Small tables with named rows and columns. After each table, cells are looked up by row and column.

Table mef
	kagon	mamar	sut
nimeb	4167	6598	5830
vomek	8359	4058	5780
gena	4595	8048	4850
fiponuf	6493	7851	4869
raz	7575	4726	4797
bas	5248	2311	4381
rumagot	7494	1005	7193

kagon of fiponuf = 6493
sut of nimeb = 5830
sut of rumagot = 7193
kagon of raz = 7575
kagon of vomek = 8359
sut of bas = 4381
mamar of bas = 2311
mamar of raz = 4726
mamar of rumagot = 1005
Which row has the largest kagon? vomek

bag
|  | resig | patav | nosofup | kel | zizesak | ziv | mibetod | luz |
|---|---|---|---|---|---|---|---|---|
| vafak | 48 | 72 | 72 | 80 | 54 | 78 | 54 | 74 |
| kezipe | 55 | 59 | 59 | 68 | 64 | 69 | 55 | 62 |
| pegag | 72 | 58 | 56 | 49 | 58 | 49 | 70 | 59 |
| sifuz | 49 | 68 | 69 | 79 | 57 | 78 | 53 | 71 |
| migur | 78 | 48 | 46 | 38 | 67 | 38 | 71 | 48 |
| gatido | 47 | 88 | 88 | 88 | 35 | 85 | 60 | 90 |
| tobu | 58 | 63 | 62 | 66 | 59 | 65 | 59 | 65 |
| pumetuv | 60 | 56 | 55 | 61 | 67 | 60 | 58 | 57 |
| ral | 48 | 35 | 36 | 67 | 97 | 69 | 37 | 40 |
| nifefov | 26 | 49 | 50 | 96 | 93 | 95 | 23 | 55 |

tobu, zizesak => 59
nifefov, kel => 96
pegag, ziv => 49
pegag, zizesak => 58
sifuz, luz => 71
nifefov, nosofup => 50
pumetuv, zizesak => 67

Table fovibuz
|  | rab | bot | nor | dekan | tani | daz | tuded | vusa | vobeda |
|---|---|---|---|---|---|---|---|---|---|
| puvemo | 130 | 139 | 144 | 175 | 54 | 145 | 123 | 101 | 110 |
| dar | 108 | 111 | 109 | 107 | 103 | 109 | 108 | 108 | 105 |
| zezezil | 132 | 139 | 147 | 185 | 52 | 148 | 124 | 99 | 113 |
| kad | 110 | 117 | 112 | 107 | 95 | 111 | 109 | 109 | 101 |
| rubi | 104 | 0 | 88 | 225 | 224 | 101 | 97 | 67 | 216 |
| fefiv | 121 | 136 | 131 | 137 | 65 | 130 | 118 | 107 | 99 |
| begane | 127 | 139 | 140 | 164 | 56 | 141 | 122 | 103 | 106 |
| tobikes | 113 | 124 | 117 | 111 | 85 | 116 | 112 | 110 | 98 |
| nitetil | 103 | 66 | 96 | 137 | 154 | 100 | 102 | 95 | 144 |
| siv | 111 | 121 | 114 | 108 | 90 | 113 | 110 | 110 | 99 |
| sug | 103 | 42 | 92 | 167 | 181 | 100 | 99 | 85 | 169 |
| gavizer | 103 | 68 | 96 | 136 | 152 | 100 | 102 | 95 | 142 |
| kago | 109 | 114 | 110 | 107 | 99 | 110 | 108 | 109 | 103 |

nor of begane: 140
tuded of begane: 122
dekan of siv: 108
bot of begane: 139
bot of fefiv: 136
tani of zezezil: 52
tuded of kad: 109
daz of tobikes: 116
bot of kago: 114
vusa of siv: 110
rab of puvemo: 130
tuded of zezezil: 124
dekan of zezezil: 185

reb:
cols = kevaf, lenubo, dideg, gileno, vizisi, gif, fifuvod, mot, bimenuv, sibar
kagem: [-2.1, 7.7, 2.0, -2.1, -7.5, 4.0, -3.7, -5.1, -0.7, 6.9]
vum: [-3.0, -3.5, -2.7, -4.7, -1.7, -2.1, -1.9, -0.8, -2.3, -4.1]
zuk: [-1.1, -2.1, -2.3, -3.9, -2.5, -3.4, -2.2, -1.1, -1.3, -3.1]

zuk, gif => -3.4
vum, sibar => -4.1
vum, fifuvod => -1.9
kagem, lenubo => 7.7
zuk, kevaf => -1.1
kagem, vizisi => -7.5
kagem, mot => -5.1
vum, kevaf => -3.0
kagem, dideg => 2.0
zuk, bimenuv => -1.3
kagem, gif => 4.0
zuk, fifuvod => -2.2
kagem, kevaf => -2.1
zuk, lenubo => -2.1
zuk, gileno => -3.9
vum, gif => -2.1
vum, bimenuv => -2.3

Table bosu
         rese  pobuli  zovik  zabuvok  tezetat  pek  dobir  zolamal
gida       72     112    107      212      206  211     53      136
bime       64     201    201      227      100  207    101      209
gutug     208     149    143       70       73   85    197      159
zukemad   119     205    221      193       47  200    156      209
vemafaf   217     173    159       70       63   53    227      168

tezetat of vemafaf = 63
dobir of zukemad = 156
pek of gutug = 85
tezetat of bime = 100
rese of bime = 64
pobuli of zukemad = 205

sop:
	kis	ler	mafo	moku
tesiv	14896	58213	15996	-36450
zulusif	54296	33079	81802	-26787
lakotud	62632	-19566	983	-26951
budamo	-27463	3559	-18480	26144
gek	-28415	-7901	16233	65834
dev	-14387	54658	38263	14235
pom	83667	65398	6468	-24361
pogup	25466	27890	-87869	-26275

tesiv, moku => -36450
pogup, kis => 25466
gek, ler => -7901
lakotud, mafo => 983
zulusif, mafo => 81802
lakotud, moku => -26951
pom, kis => 83667
tesiv, ler => 58213
pogup, mafo => -87869
budamo, moku => 26144
lakotud, ler => -19566
pogup, ler => 27890

nugepas =
columns: dat, mun, lum
dapu: [97, 40, 74]
reluzik: [47, 59, 41]
mek: [52, 70, 5]

mun of dapu = 40
mun of mek = 70
lum of dapu = 74
lum of mek = 5
dat of mek = 52
dat of reluzik = 47
lum of reluzik = 41
dat of dapu = 97
mun of reluzik = 59

ruv =
|  | gem | nal | demobi | pom | vafugem |
|---|---|---|---|---|---|
| pepez | 62 | 60 | 111 | 207 | 114 |
| vibugir | 112 | 109 | 83 | 120 | 84 |
| lek | 126 | 125 | 114 | 114 | 116 |

vibugir, pom => 120
lek, nal => 125
vibugir, nal => 109
pepez, demobi => 111
vibugir, gem => 112
pepez, pom => 207
lek, pom => 114
pepez, nal => 60
lek, demobi => 114
pepez, vafugem => 114
lek, gem => 126
pepez, gem => 62
vibugir, demobi => 83
lek, vafugem => 116

fivag =
	voz	siz	tegi	mub	nen	mep
didi	-49	66	34	29	-44	-62
dazi	37	-24	-15	-15	33	47
navuzed	45	-27	2	4	42	25
bamafuf	-34	29	-28	-30	-30	33
sak	23	-5	7	6	21	10

What is the tegi of didi in fivag?
34
What is the siz of dazi in fivag?
-24
What is the siz of bamafuf in fivag?
29
What is the mub of didi in fivag?
29
What is the mep of sak in fivag?
10
What is the siz of navuzed in fivag?
-27
What is the mep of navuzed in fivag?
25
What is the nen of bamafuf in fivag?
-30
What is the nen of navuzed in fivag?
42
What is the voz of bamafuf in fivag?
-34
What is the mep of dazi in fivag?
47
Row with the largest mep: dazi

zaf:
,kezi,nepapa,sidin,vefalu,leku,zikina,bak
nad,112,60,58,78,141,82,92
kitu,57,36,37,122,201,126,31
pov,44,117,120,172,109,169,55
panozu,82,96,97,121,113,123,81
pazu,78,63,64,112,156,116,63
tep,147,77,71,42,105,41,133
sopi,149,126,121,61,44,58,157
tavi,54,116,118,161,105,158,64
fami,139,117,112,70,60,69,142
tegad,82,64,63,109,154,111,66

pov, leku -> 109
sopi, leku -> 44
nad, bak -> 92
panozu, leku -> 113
kitu, vefalu -> 122
pazu, zikina -> 116
panozu, bak -> 81
panozu, sidin -> 97
nad, zikina -> 82
kitu, kezi -> 57

rikonu
|  | ziremon | vib |
|---|---|---|
| kasos | 22.0 | 23.7 |
| fuderu | 7.4 | 7.1 |
| fipov | 99.6 | 98.8 |
| fekuv | 60.8 | 62.6 |
| kat | 24.5 | 24.3 |
| ramelut | 6.4 | 7.4 |
| buver | 66.4 | 64.5 |

What is the ziremon of ramelut in rikonu? 6.4
What is the vib of ramelut in rikonu? 7.4
What is the ziremon of kat in rikonu? 24.5
What is the vib of fipov in rikonu? 98.8
What is the ziremon of fipov in rikonu? 99.6
What is the vib of kasos in rikonu? 23.7

vig =
	gelo	lukemi	pokis	foz	met
pelu	0.447	0.730	-0.016	0.700	-0.089
pup	-0.020	-0.558	-0.096	-0.558	0.699
tozile	0.252	-0.529	-0.454	-0.541	0.882

pelu, lukemi => 0.730
pup, gelo => -0.020
pup, foz => -0.558
pup, met => 0.699
tozile, lukemi => -0.529
pelu, foz => 0.700
pup, lukemi => -0.558
pelu, gelo => 0.447
tozile, foz => -0.541
pup, pokis => -0.096
Row with the largest pokis: pelu

lonotat.tsv
	vumifim	sodeto	puv	mosiz	rusebof	geb	nimoka	kaz	vebofa	gede
fava	74	60	117	81	56	30	80	89	61	110
makup	88	88	88	89	88	88	89	88	88	89
gigur	90	91	83	93	87	94	95	91	93	102
fas	80	120	78	63	75	91	69	100	92	84
lon	91	74	58	104	75	111	94	100	65	91
demud	92	90	91	77	84	85	86	89	87	94
mup	89	89	89	89	89	89	89	88	89	89
degupu	100	116	96	81	101	69	99	95	106	110
niten	80	72	102	86	64	54	87	91	73	113
razilad	75	62	114	82	58	34	81	88	63	108
votuk	116	107	59	77	60	119	123	108	112	202
tig	93	61	43	115	78	112	109	111	89	118
pas	62	71	127	64	35	10	71	103	48	120

gigur, kaz -> 91
votuk, geb -> 119
razilad, gede -> 108
pas, vumifim -> 62
fas, mosiz -> 63
lon, mosiz -> 104
razilad, sodeto -> 62

